Rotation paths and how fast each direction turns (deg/step)
Each turn is a multiple of 5 degrees from 10 to 175, or 0.
Each row of a path follows its step; steps can be skipped.

step 2: [ 15.5  -2.8   8.8  -0.2  14.9   2.7 -10.1   6.2  -5.1  13.0  10.3   1.4
  -7.9   2.3  -9.9  -9.7   2.6   8.2   4.2  -4.8  -3.7 -14.2  -1.9  10.6
   6.3  -2.9  19.2  -2.1  -5.2  -3.1 -20.4  -3.0 -31.7 -15.5]
step 3: [ 21.7 -10.4   9.9  14.5  15.8   0.5   1.9 -15.9  15.7   8.7   5.4   1.2
  -7.6  -8.9   7.3 -23.3  -1.2   4.1   4.2  19.3  -8.1  -6.5   4.3 -11.8
   5.8   5.2   8.6  -8.8   9.7   5.1  -5.9 -17.0   3.8  -0.7]
step 5: [ 12.9   4.6  20.0  -1.4  -3.8 -18.3  -5.4  -6.4  18.1  10.9  -1.2  11.9
 -10.9   1.0  -0.3 -11.7  17.3  24.0  -3.3   1.5  18.1  -7.9   3.8  -5.1
   7.3 -15.5   3.6  -7.9   1.1   7.7  13.4  -4.3  -0.4   3.7]
step 7: [ 11.5   9.2  -7.8  -1.3  -8.2  -9.0  -8.1  10.1  -0.8   9.2  12.0  14.8
   1.7  -8.0   3.8   1.6   4.3  23.1   0.8  -4.5  -3.1 -23.7  -2.3   7.2
  -3.3  -4.5  11.4 -16.2  19.8   1.6   3.2   0.5 -17.2 -18.2]
step 8: [ 23.4   2.0  -0.7  -1.3  -7.0  21.2  -7.7 -16.4   4.0  11.1   6.5  -0.1
  -9.4  -4.1  16.6  -9.5  -5.1   5.7  10.1  15.5  -9.7  -9.5   0.9  16.5
  11.0  -2.8   8.7   1.0   7.3  12.9  -6.6  -0.4 -17.0  12.1]
step 9: [ -3.6   0.5   7.1   7.5  -0.7  13.5   8.0  -3.7   4.8  -0.9  18.4  12.1
   1.8  -1.6  15.1 -12.5 -15.9  11.6  -2.5  12.7   1.8   8.9 -18.4  -6.6
  -0.7  -1.2   2.5  -8.4  24.0   5.9   7.1 -13.0 -15.2 -19.0]
step 12: [  0.5  -0.4 -12.9 -26.5  -5.5  -1.1  10.0   3.9   0.3  -1.0   4.6  12.3
  -6.0  -4.0  -1.4 -10.1  15.2   4.9   0.8 -17.1  -1.2  -8.3  -1.4   9.0
   9.8   0.8  -6.3  -8.9  20.1  21.4 -11.1   6.6  -3.8 -22.1]
step 14: [  0.0  -0.6   8.1  -1.4  21.6  11.0  14.7 -12.1  -3.4   0.0  22.4   7.9
 -12.0   6.5   3.4  -6.5  -0.3  -0.9   7.2   6.7  -2.2  -2.8 -11.2   0.2
   0.8   3.1   2.9   0.9  13.7  17.5 -29.0  -0.7 -18.7  -7.4]
Directions:
[  3.5  -3.2  -2.1  -4.2   0.8  -1.9  -4.3   5.5  -0.4   1.3  -3.0   6.0
  -2.5   1.7  -1.9  -0.3  -1.5   2.5   2.5 -12.0   1.7  -2.7  -5.0   3.5
  -2.0   4.8  -4.2  -0.6  -1.6   2.2   4.0  -1.3   4.1   4.1] -> 65
[  2.0   5.4  -0.3   1.9   2.8  -1.8  -2.2   3.4   2.6   6.5   1.2  -6.4
  -4.0  -0.5  -2.3   1.7  -2.6   1.3 -10.0  -0.5   0.1   3.0   5.5   5.1
  -0.3   1.9   0.6  -2.4  -4.7   7.6   3.8   1.7  -2.9   0.5] -> 135
[ 3.1  0.1 -2.4  0.2 -1.7  0.2 -7.9 -1.8  1.5 -2.1 -5.1  3.0  3.9 -1.4
  1.8 -2.4 -4.3  6.6 -1.7  5.0 -0.6 -5.1 -1.1 -7.1  4.9 -0.9 -1.0 -5.5
 -5.8 -0.8  4.7  2.2 -5.5  0.1] -> 20
[  1.2  -0.8  -0.1  -1.2  -4.8   1.7   3.8   0.0   2.0   4.0  -8.5  -0.5
  -0.8  -1.2 -10.1   1.4  -5.6   0.6   4.3   0.3  -2.8   6.9  -5.8   3.6
   3.1  -1.6   5.1   0.3  -0.9  -2.1  -1.7   3.4  -3.5  -0.6] -> 170
[ 1.2 -0.5  9.2 -2.0 -2.0  6.6 -2.9  0.1 -2.1 -5.3 -2.8 -0.7 -0.8 -4.2
  5.1 -4.0 -1.6 -5.7 -1.2 -4.8 -7.1  0.6  4.5  5.5  0.8 -1.0 -0.1  1.7
 -3.4 -3.6  3.8  3.3 -0.4 -1.3] -> 160
[-0.8  1.5 -1.4 -1.1 -3.3  2.0 -1.5  3.5  2.2  1.2  5.9  2.9 -1.0 -2.4
 -5.5 -3.8 11.9  7.1  1.7 -0.6 -2.6  0.7  3.8  1.2  5.7 -1.5  3.9 -0.2
 -5.1 -2.7  0.5  0.5  4.9 -2.3] -> 145
[ 1.1  0.3  5.3  0.5 -4.9  2.4 -1.4  2.6 -0.2 -2.0 -0.1 -8.1  8.7  7.8
 -1.8 -0.1 -0.1  3.8  3.3 -2.7  3.9  0.6  4.1  0.6  2.9  8.2  1.2 -1.3
  3.1 -0.9  0.4 -5.2 -2.8 -0.3] -> 175
